(in the rows, 128 means zero)
A single turn carries every row of the set below to another of its rows. Some are shown first; where does it send the rows asked next?
Duz: [158 127 138 167 123 117 105 110  94  96 127 119 147 117 127 103 100 129
 134 123 124 115 141  89 123 127 108 123 142 105 144 140 116 136 120 140
 122 155 140 141 126 121 121 121 120  86 139 128 162 175 124 119 125 118
 127 151 134 139 140 159 137 120 137 115 125 132 113 126 114 110 147 121
 155 130 128 110 114 151]
Sem: [153 137 124 115 122 121 112 121 134 107 105 123 157 147 142 130 122 145
 109 128 121 111 141 123 137 121 137 121 129 140 123 129 116 133 133 134
 106 128  98 154 109 136 158 165 159 140 129 119 130 136 148  79 116 146
 157 120 147 134 137 133 136  96 128 118 126  88 148 136 134 152 156 131
 121 113 149 157 133 112]
Vegof: [137 129 123 116 122 119 151  87 141 124 144 108 147 155 131 141 124 102
 139 157 107 153 138 150 143 147  97 130 122  93 124 114 129 132 124 129
 126 132 138 134 112 121 106 165 144 150 115 102 169 112 131 136 146 114
 122 123 135 129 133 122 156  99 143  95  80 156 130 105 130 122 103 156
 128 117 137 133 159 134]
Nofup: [148 133 131 117 119 141 122 124 115  86 116 126 158 122 140 128 141 157
 105 133 113 112 138  93 151  85 140 117 132 141 107 123 106 145 138 127
 102 125 113 152 124 127 144 143 149 151 131 140 129 130 132 108 116 134
 159 128 126 139 129 113 146  91 131 120 154  82 134 155 124 166 164 121
 125 112 149 137 124 114]
Rusuk: [152 124 137 165 126 115 109  99 101 102 138 117 145 124 124 104  98 126
 134 125 119 120 134  98 120 129 107 132 139  97 143 135 117 135 119 145
 124 149 146 143 127 113 116 115 117  88 140 125 167 170 120 128 127 118
 123 149 137 142 142 160 140 122 138 119 117 136 111 124 118  95 137 126
 146 132 129 107 110 155]
retad: [154 124 141 174 133 115 106 112 101 107 127 114 152 121 118 103 101 115
 122 119 117 115 142  83 127 122 105 124 142 114 141 143 117 144 121 143
 125 149 150 137 125 125 125 109 130  94 143 128 159 162 113 112 125 130
 130 153 138 144 125 155 127 118 133 113 135 132 114 120 117 111 153 126
 157 124 123 119 110 144]
Bot: [125 129 111 133 135 146 130 105 126 111 167 107 149 135 132 136 130 144
 107 139  98 132 112 115 129  83 133 118 118 100 110 124 117 135 150 144
 117 101 153 161 116  95 124 116 143 172 138 136 181  91  97 136 129 129
 145 103 138 132 108 108 158 114 135 133 128 117 117 132 127 120 125 127
 103 121 147 131 123 140]
Fefil: [157 130 146 120 100 153 140 133 131  90 105 122 131 116 116 145 102 112
 153 133 116 158 143 127 131 114 101 118 128 118 104 111 124 122 110 137
 125 132  94 101 128 152 129 160 165 116 132 111 123 162 157 122 128 123
 148 130 112  92 133 127 167  89 138  98 139 136 140 137 119 155 121 110
 133 127 121 123 118 100]
mam: [117 144 137 114 124 119 123  97 134 125 135  99 137 161 116 143 142 137
 121 153 111 146 128 134 112 145 123 134 104  94 130 126 122 121 113 147
 144 117  99 144 140 123 124 162 154 125  94 101 136 153 128  96 118 133
 122 117 128 117 143 129 153 129 149 121 115 121 140 158 117 125 115 134
 108 135 151 166 137 121]
Fafal: [133 119 129 117 126 149 140 103 143 108 153 112 135 141 119 156 115  96
 147 135 100 174 139 138 132 122 101 139 128  99 102 108 140 136 107 136
 138 124 146 121 129 103 101 152 122 143 126 119 170 111 132 149 138 103
 130 112 118 116 125 115 167  99 149 111  82 164 129 120 135 121 101 154
 125 131 120 120 129 131]
Gop: [118 138 144 112 126 144 120 121 135 111 143 110 124 138 108 148 134 130
 135 131 112 167 135 117 104 126 117 139 112  98 114 120 128 122 101 147
 158 113 110 125 155 113 123 163 133 119 102 116 141 149 135 114 106 122
 126 110 109 108 137 120 169 117 163 132 117 128 139 174 124 128 117 133
 116 140 132 152 113 119]
bar: [160 137 141 123 102 122 151 113 129 105 106 114 137 134 129 134 107 121
 142 154 119 143 132 145 134 138  98 115 124 106 123 115 111 119 126 142
 115 129  88 112 111 164 132 163 184 123 119  98 127 155 153 116 137 135
 139 140 132 108 142 133 155  87 134  86 129 130 142 120 115 144 117 110
 129 122 134 134 140 109]
nam: [123 149 144 120 121 127 118 108 109 115 157 114 122 151 104 137 142 126
 124 157 103 165 136 120 101 115 115 122 102  86 109 116 114 118 109 135
 151 118 104 128 160 115 112 139 145 104 105 122 141 124 120 132 102 120
 118 121 101 115 137 119 166 113 159 143 130 124 130 170 127 141 106 127
 121 140 131 157 132 128]
Nuf: [112 144 145 113 117 138 135 101 117 104 149 102 123 142 111 140 154 150
 118 161 103 152 124 111 116 114 123 129 106  88 117 121 102 131 113 142
 142 114 116 137 159 110 120 141 144 132  96 119 139 150 118 127 118 123
 130 125 104 120 135 114 165 116 156 127 148 120 128 173 107 138 118 112
 115 141 152 139 129 119]
Lifo: [147 126 141 168 132 117 109 106 105 113 135 115 144 129 115 103 101 113
 123 122 117 127 138  86 125 135 106 130 143 108 142 141 109 143 115 143
 134 149 152 136 136 116 124 112 127  90 135 125 160 170 119 117 126 125
 128 154 133 136 133 158 131 114 139 112 135 137 115 125 113 110 149 124
 158 130 123 116 113 147]
dib: [154 122 136 141 107 122 120 137  97  82 124 133 170 125 139 137 116 120
 122 139 105 118 149 134 134  75 118  94 115 138  84 119 144 140 143 119
  88 143 111 124 113 134 108 123 157 126 178 137 146  91 118 147 116 124
 145 128 138 136 106 106 139 118 107 131 121 116 132 109 146 139 125 120
 137 114 114 143 136 119]
tate: [141 124 130 134 111 106 152 130 121  97 111 118 169 136 146 130 119 119
 125 137 121 110 144 151 144 113 108 105 119 139 109 124 144 146 151 129
  84 142 117 128 101 144 122 156 168 144 156 108 149 117 123 130 138 125
 137 127 156 142 112 112 135 124 105 105 107 125 141  92 148 112 126 128
 135 114 129 148 144 107]
zuki: [168 142 143 124  93 140 121 115 112  94 122 130 125 130 114 136 110 113
 142 156 106 161 143 131 121 104 103 107 124  97 103 107 106 115 113 125
 123 134  90 112 131 147 125 135 173 100 132 121 124 137 151 134 118 125
 145 143 102 100 138 131 163  74 145 111 145 128 130 143 116 169 116 104
 129 121 125 124 135 118]
Mivu: [134 130 127 121 120 131 122  90 120 108 167 122 138 155 122 146 124 101
 135 159  92 167 145 138 130 111 106 127 121  91 100 107 127 131 115 119
 129 136 138 135 131  98  94 131 124 131 134 127 173  88 121 158 129 103
 128 123 110 128 129 115 157  92 145 126  87 150 122 125 138 132 102 154
 130 121 124 126 151 146]
nugig: [149 127 110 144 140 133 105 118 114 117 162 123 153 141 127 133 112 124
 110 131  97 136 125 129 118  81 127 109 116 104 101 121 127 123 150 139
 121 102 141 150 107 107 121 110 152 147 151 146 180  69 105 139 109 134
 142  99 138 135 108 110 154 107 136 149 111 113 123 123 150 128 120 140
 109 117 123 142 122 148]
tif: [124 121 132 115 117 143 154  86 125 107 158 111 133 140 127 145 140 115
 136 165 100 158 138 126 152 118 107 128 122  88 109 111 115 141 122 120
 124 124 152 132 133 101  95 143 126 156 116 123 172 115 118 170 152  95
 122 127 107 128 134 115 165  97 147 108 104 149 120 125 123 131 107 143
 129 131 146 111 150 142]
rul: [135 133 105 132 140 123 121 108 139 129 147 102 159 153 131 138 114 133
 110 132 108 125 119 139 119 113 132 117 111 105 126 132 133 127 148 152
 119 104 134 164 100 111 141 138 160 160 136 118 176 101 117 104 129 146
 140  96 161 133 114 126 140 127 132 126 104 121 130 113 136 103 116 139
 101 117 146 155 133 138]
Big: [133 121 113 138 145 147 116 127 141 111 154 110 153 132 127 145 109 130
 121 111 103 139 121 126 116  93 128 123 118 114 105 126 146 132 137 154
 128 103 146 148 113  96 127 132 136 160 145 134 179  92 112 121 116 135
 140  85 146 129 106 109 160 124 134 141  99 130 133 126 143 102 117 147
 103 123 124 142 103 130]
gefeg: [154 126 131 117 126 148 106 149 129  88 102 130 153 117 133 136 116 136
 123 105 120 124 148 106 133  91 130 120 131 146 105 123 130 130 127 137
 116 120 102 134 117 134 153 157 148 139 140 135 128 137 148  90 102 139
 157 110 133 121 125 117 155  99 135 125 131  91 145 150 135 159 159 133
 124 114 129 144 106 102]
sukof: [145 108 132 137 116 139 137 145 122  80 113 127 169 114 138 147 110 114
 135 116 109 123 145 131 145  85 111 109 124 150  89 118 159 147 141 128
  92 137 123 116 108 130 114 147 147 147 169 128 151 108 126 139 125 117
 147 113 141 133 101 101 142 121 110 115 103 130 141 104 150 124 127 135
 130 116 112 135 119 108]
Gida: [165 138 135 121 117 130 102 135 104  92 116 145 153 127 132 124 124 133
 111 133 114 127 154 102 135  89 127 106 128 137 100 120 112 131 130 120
 109 127  94 137 123 139 143 142 152 121 138 147 124 119 141 106  96 133
 151 125 119 135 132 116 147  86 139 134 142  84 139 155 139 179 162 130
 133 113 125 151 130 120]
luf: [159 129 144 120  93 150 151 116 114  87 110 122 134 115 128 130 123 131
 135 157 110 142 130 120 148 104 108 109 125 104 113 113 100 124 124 127
 109 123 102 112 128 145 125 140 170 132 121 119 128 159 144 144 142 116
 149 145 108 106 138 126 170  86 139  88 157 123 129 135 106 166 126  95
 132 130 142 112 132 116]
popin: [138 114 134 136 107 136 154 128 106  78 123 124 165 117 149 132 130 135
 120 145 108 110 135 126 160  80 117  97 117 134  90 121 135 151 149 120
  79 132 131 130 108 123 108 129 154 157 159 133 156 106 108 161 141 113
 144 132 134 143 112 106 146 123 106 113 130 118 131 101 136 128 132 115
 131 122 135 128 134 117]
naku: [158 118 134 169 127 115 104 108  94  93 130 118 155 117 128 107  95 128
 128 123 121 113 139  91 126 121 111 123 140 107 140 141 121 139 124 141
 117 149 148 144 117 119 115 114 121  96 143 132 167 164 113 121 122 120
 128 150 142 147 136 156 136 124 130 119 112 130 112 116 117 101 144 130
 150 126 128 111 111 152]
fibop: [154 119 142 175 135 115 112 103 102 111 140 111 151 128 118 104 100 112
 121 123 109 120 136  88 125 127 107 127 142 108 139 142 118 146 118 150
 127 147 157 144 131 116 117 107 128  97 139 129 164 154 109 119 123 124
 123 151 139 148 128 152 128 120 136 114 123 139 116 118 118 102 147 136
 154 128 123 119 109 150]

Rusuk goes to fibop
Vegof goes to rul
Now these:
Fafal goes to Big
nugig goes to dib
luf goes to Nuf

